Here is a table of points, one per row:
[13. 20. 0. -20. -8. -2. -53. 20. 47. -19. -11. -23. -25. -15. -28. -24. -2. 41. -13. 32. 18. 1. -17.
 -38. -2. 29. 30. 108. -4. 37. -24. 19.]
[-10. -53. -3. 27. -8. 35. -6. 26. 2. -43. -10. -20. 8. 2. 47. 18. 19. 66. 12. -57. 27. -38. -8.
 14. 27. 40. -1. -5. 31. 21. -39. -3.]
[3. 23. 44. 39. 18. -7. 79. 27. -13. 19. 32. -9. -72. 20. -40. 2. 17. -82. -31. -39. -48. -44. -37.
 -32. -5. 31. 6. 7. -5. 25. -6. -21.]
[28. -33. 1. -49. -2. 27. 12. 40. 52. -11. -9. -12. -12. 40. -88. 55. 12. -18. 17.
 29. -25. -44. -6. -4. 47. -103. 35. -5. -20. -30. 8. 4.]
[0. 1. 1. -11. 31. 47. -24. 13. -4. -10. -1. 35. 60. -45. -47. -4. -32. -35. 11. 26. -4. 6. 27.
 66. 38. 57. 50. -26. -15. 31. -21. -8.]
[3. 22. 34. 2. 21. -55. -80. -7. -22. -34. 43. 51. -39. -35. -42. -12. 21. 21. 12. 12. 4. -20. 25.
 6. -6. -31. -66. -52. -6. -1. -52. -23.]
[-5. -31. -49. -5. -1. 75. -28. -33. 12. 5. -40. -10. -32. -15. -3. -9. 35. 49. -50. -46. -34. 50. 37.
 -20. 0. -36. -20. -3. 39. 7. 21. -54.]
[-69. -39. -37. -39. -32. -41. -2. 38. -22. -11. -12. -48. -17. -22. -57. 29. -34. -23. 41. -35. 28. 18. 30.
 24. -44. 49. -44. 18. -28. 4. 9. 16.]
[25. -34. -31. 13. 94. 43. -5. 7. -2. 11. 1. 15. 45. 21. -90. 10. 2. -38. -24. 21. 71. 11. -9.
 30. 29. 31. -10. 29. 24. -29. -8. -45.]
[20. -4. 22. 37. -49. 38. 44. 2. -17. 0. -23. -2. 23. 24. 44. 27. 28. 37. 62. -4. 48. 25. -26.
 30. -39. -10. 53. 10. 2. -19. -42. 8.]
[21. 12. -103. 22. 6. -20. -18. 38. 33. -3. 1. -14. -71. -26. 83. 15. -18. -5. 14.
 22. 9. 4. 22. -2. -27. 16. 15. 26. -30. -32. -21. -36.]
[0. -29. 18. -14. -6. 15. -26. -59. 31. 16. 3. 48. -31. -62. 74. 17. 9. -33. 25. 11. 44. -29. -69.
 -20. -18. 29. 26. -23. -5. 15. 4. 52.]
[36. 45. 5. 12. 17. 18. -18. 46. 5. -58. -3. -54. 16. -10. 32. -56. -8. -9. 1. -3. 15. 55. -22.
 -29. 15. 48. 3. -30. 83. 4. 2. 5.]
[-2. 5. -36. 31. -31. -37. -5. -39. 4. 53. 43. 4. 23. 45. -11. 56. 11. 43. 10. -1. 4. 21. -4.
 -25. 34. 21. -40. 10. 36. -9. 8. 3.]
[-14. 13. 46. 29. 10. -11. -16. -31. -46. -34. -9. 58. -19. 48. -54. -20. 32. 8. 39. 36. 17. 0. 5.
 -17. 18. -4. 19. 48. -15. 12. -42. -46.]
[-24. 67. -21. -17. 78. -14. -1. -36. 18. -37. 21. -41. 55. 42. 76. 23. 50. 14. -12. 18. -39. -50. -1.
 -28. 26. -25. 37. -10. -34. 24. 12. -27.]
[-65. -9. -20. -16. 9. -5. 33. -44. -40. -11. -2. 57. 31. -17. -24. -21. -8. -28. -80. -10. 37. -11. 10.
 -15. -2. -21. 80. 46. 39. -30. -7. -25.]
[-21. 11. -44. -25. 27. -28. -24. -17. 0. 27. -70. 47. -21. 32. -33. 10. 39. -44. -26. 32. -2. -8. 41.
 -45. -6. 3. 22. -50. -23. 10. 2. 65.]
[-30. 32. 34. 3. -22. -36. -31. 1. 35. 53. -82. -52. 4. -20. 29. -41. -24. 24. -8. -54. -11. 42. -31.
 24. 18. -8. 8. 17. -30. -4. -70. -10.]
[-9. 26. -6. 2. -21. 40. 39. -12. -14. -16. -41. 48. 5. 19. 40. 23. -9. 6. 44. -4. -10. -35. 4.
 26. 16. -32. -82. -25. 18. 1. -9. -24.]
[-11. 40. 19. -51. 17. 33. -10. 11. 14. -9. 46. -56. -6. 39. -70. 15. -17. 38. -42. 33. 22. 15. -54.
 2. -19. 6. -23. -33. 4. -17. -31. 48.]
[15. -38. -5. -60. 70. 0. 39. -58. -8. 23. 17. -8. 0. 14. 36. -9. -52. -7. 57. 2. 6. 47. -27.
 -29. 38. -4. -23. -17. -35. -74. -2. -35.]
[-26. 19. 21. 25. 3. -45. 4. 35. 26. 71. -13. -10. -16. 44. 4. -26. 5. 22. 15. 86. 16. 12. 42.
 65. -21. 14. 8. 7. 57. -23. 56. -27.]
[5. -10. 17. 24. -27. 55. -43. 8. -7. 16. 31. -25. 14. 52. -4. -7. -41. 6. -6. 13. 43. -5. 29.
 -48. -58. -35. 6. -8. -52. 15. 26. -7.]
[52. 24. 8. 20. -59. -27. -8. 8. 69. -13. 22. 17. 39. -33. -37. -39. 56. -39. -19. -6. 21. -4. -15.
 14. 16. 2. -36. 25. -46. -32. 53. -14.]
[18. 3. -13. 1. -16. -22. 10. -7. 1. -12. 34. 44. -37. -41. -37. 19. -13. 17. 68. -40. -22. 89. 10.
 24. 15. 11. 38. 33. 19. 31. 12. 81.]
[62. -42. 9. 6. 8. -18. -45. -5. -20. -66. -20. -15. -5. -24. 38. -22. -8. 7. -35. -3. -10. 1. -67.
 41. -63. -28. -7. 35. -11. 33. 72. -2.]
[14. 1. -5. -1. 47. -20. -45. 14. -30. 92. 35. -9. 26. 2. 26. 52. -23. -39. -5. -10. -16. -58. 9.
 24. 10. -52. -28. 44. 22. 8. 15. 58.]
[38. 13. -6. -2. -36. -55. -10. -44. 0. -16. -4. -14. 36. 42. 25. -12. 16. -17. -22. -52. -13. -29. 32.
 -48. -24. -7. -10. -14. -13. -37. 17. 23.]
[-33. -57. -2. -18. 25. -23. 38. 91. 45. 3. 28. 83. 61. 39. -7. -31. -19. 24. 4. -47. -42. 42. -31.
 20. -52. -6. -35. 13. 11. 35. -3. 2.]
[-35. -40. -30. 18. -46. 9. -41. 10. -64. 44. 21. 1. 19. -3. 26. -34. 58. -3. -6. 12. -68. 25. -56.
 -33. 19. -3. 56. -43. -30. -20. 9. 6.]
[-11. 3. 6. 25. 21. -14. -3. 28. -59. 9. -25. -28. -8. -35. -3. -12. 22. -5. -19. -21. 26. -22. -28.
 -16. 43. -38. -52. 29. 2. -21. -29. 22.]
[22. -28. 39. -21. -7. -20. 7. -39. -19. -22. 5. -9. 16. -6. 0. 64. -3. -3. -105.
 47. -54. 31. 19. 55. -6. 25. 3. -5. 4. -25. -51. -7.]
[22. -10. -34. 28. -19. 3. 22. -26. -21. -16. -68. 7. 10. 38. -47. 8. -80. 57. 50. -22. -64. -49. -63.
 -8. -31. 49. -9. -34. 21. -41. 42. 10.]
[27. -15. 51. 10. 63. 45. 33. -31. -24. 54. -11. 34. -33. 25. 11. 22. 29. 26. 16. -61. -13. 27. 39.
 29. -9. 8. -6. -71. -34. -19. 40. 21.]
[7. 29. -13. 49. -35. 9. -28. -47. 27. -21. 7. -34. 3. -11. -16. 11. -42. -78. 21. -4. -15. 43. 30.
 1. 42. -36. 30. -13. 10. 45. -19. -3.]
[25. 64. -45. -31. -9. 13. 45. -36. -49. -23. -8. -17. 28. -13. 23. -37. 42. -4. 2. -2. 39. -12. 11.
 12. -5. -1. -8. 24. -6. 42. -12. 31.]
[14. -11. 46. -80. -46. 8. -13. -45. -27. -16. 3. -52. -21. 12. 48. -23. 12. -34. 26. -24. -1. -10. 44.
 25. 15. 53. -9. 24. 23. 26. 35. -61.]
[33. -19. -14. -21. -65. -45. 77. 71. -1. 33. -10. -50. -19. -12. 19. 34. 0. 18. -53. 63. 29. 21. -1.
 -40. 24. -16. -35. -45. -30. 64. -18. -9.]
[-46. -47. 18. 49. -3. 11. 44. -30. 65. -13. -14. -28. 5. 1. 55. -29. 11. -11. 26. 26. -17. 1. 29.
 -4. -23. 19. -99. 39. -24. 35. -3. 66.]
[29. 39. -15. -34. -33. 38. 48. -4. -14. 50. 24. 44. -10. -50. -7. -11. -44. 48. -1. 7. -43. -22. 23.
 -27. -29. -2. -12. 13. -2. 8. 14. -45.]
[-39. 0. 41. 12. 12. 14. 2. 0. 2. 3. -24. 23. 9. -41. 21. 13. -23. 13. -18. 54. 12. -1. -21.
 -40. 27. 5. -22. 4. 19. -13. 87. 10.]
[-22. 47. -3. -20. -12. 16. -17. -11. 19. 25. -10. 41. 4. 32. 19. 40. 1. -72. -14. -9. 27. -2. -22.
 5. -44. -14. 1. -44. 53. 13. -42. -51.]
[-30. 50. 38. 19. -6. 23. -6. 57. -23. -37. 18. 34. 4. 8. 32. 54. -38. -2. -28. -22. -24. 13. 43.
 -11. 12. 22. 20. -1. -46. -44. 13. 18.]
[10. -31. 9. -5. -13. 29. 4. 17. 7. -30. 7. 39. -33. 18. 2. -95. -13. -24. -20. 14. -30. -56. 48.
 20. 33. -17. 30. 10. 19. -69. -30. 44.]
[-24. -20. -24. 30. 10. -39. 22. -37. 12. -10. 56. -16. -21. 17. 16. -61. -31. 55. -13. -26. 39. -40. 1.
 59. 25. -4. 45. -53. -22. 59. 1. -26.]
[-35. 27. 6. -15. -17. -21. -12. 41. -2. -20. 30. -54. -25. -67. -40. -11. 28. -4. 27. -1. 12. -4. -36.
 33. -1. -42. -7. 5. 10. 7. 29. 20.]
[18. -40. 27. 22. 43. -40. 11. 50. 19. 5. -6. -23. 28. -72. -41. 25. 26. 14. 51. 7. -10. -7. 41.
 -69. -56. 3. 62. -14. 20. -20. -7. -23.]
These points spread out most along one direction. Take the direction at right angles to it along which they spread out most. Go by this last direction. For each point below, how far along it does it lie, from 0 to 99? The average is 50, and the first point in the table lies past the average. One standard deviation of the points above along it is 16.
[20. -4. 22. 37. -49. 38. 44. 2. -17. 0. -23. -2. 23. 24. 44. 27. 28. 37. 62. -4. 48. 25. -26.
 30. -39. -10. 53. 10. 2. -19. -42. 8.] 39
[-46. -47. 18. 49. -3. 11. 44. -30. 65. -13. -14. -28. 5. 1. 55. -29. 11. -11. 26. 26. -17. 1. 29.
 -4. -23. 19. -99. 39. -24. 35. -3. 66.] 48
[-11. 40. 19. -51. 17. 33. -10. 11. 14. -9. 46. -56. -6. 39. -70. 15. -17. 38. -42. 33. 22. 15. -54.
 2. -19. 6. -23. -33. 4. -17. -31. 48.] 68
[-10. -53. -3. 27. -8. 35. -6. 26. 2. -43. -10. -20. 8. 2. 47. 18. 19. 66. 12. -57. 27. -38. -8.
 14. 27. 40. -1. -5. 31. 21. -39. -3.] 44
[-24. -20. -24. 30. 10. -39. 22. -37. 12. -10. 56. -16. -21. 17. 16. -61. -31. 55. -13. -26. 39. -40. 1.
 59. 25. -4. 45. -53. -22. 59. 1. -26.] 43
[3. 23. 44. 39. 18. -7. 79. 27. -13. 19. 32. -9. -72. 20. -40. 2. 17. -82. -31. -39. -48. -44. -37.
 -32. -5. 31. 6. 7. -5. 25. -6. -21.] 51
[-22. 47. -3. -20. -12. 16. -17. -11. 19. 25. -10. 41. 4. 32. 19. 40. 1. -72. -14. -9. 27. -2. -22.
 5. -44. -14. 1. -44. 53. 13. -42. -51.] 36
[10. -31. 9. -5. -13. 29. 4. 17. 7. -30. 7. 39. -33. 18. 2. -95. -13. -24. -20. 14. -30. -56. 48.
 20. 33. -17. 30. 10. 19. -69. -30. 44.] 48
[-2. 5. -36. 31. -31. -37. -5. -39. 4. 53. 43. 4. 23. 45. -11. 56. 11. 43. 10. -1. 4. 21. -4.
 -25. 34. 21. -40. 10. 36. -9. 8. 3.] 41
[-5. -31. -49. -5. -1. 75. -28. -33. 12. 5. -40. -10. -32. -15. -3. -9. 35. 49. -50. -46. -34. 50. 37.
 -20. 0. -36. -20. -3. 39. 7. 21. -54.] 37
[18. -40. 27. 22. 43. -40. 11. 50. 19. 5. -6. -23. 28. -72. -41. 25. 26. 14. 51. 7. -10. -7. 41.
 -69. -56. 3. 62. -14. 20. -20. -7. -23.] 68
[-11. 3. 6. 25. 21. -14. -3. 28. -59. 9. -25. -28. -8. -35. -3. -12. 22. -5. -19. -21. 26. -22. -28.
 -16. 43. -38. -52. 29. 2. -21. -29. 22.] 60
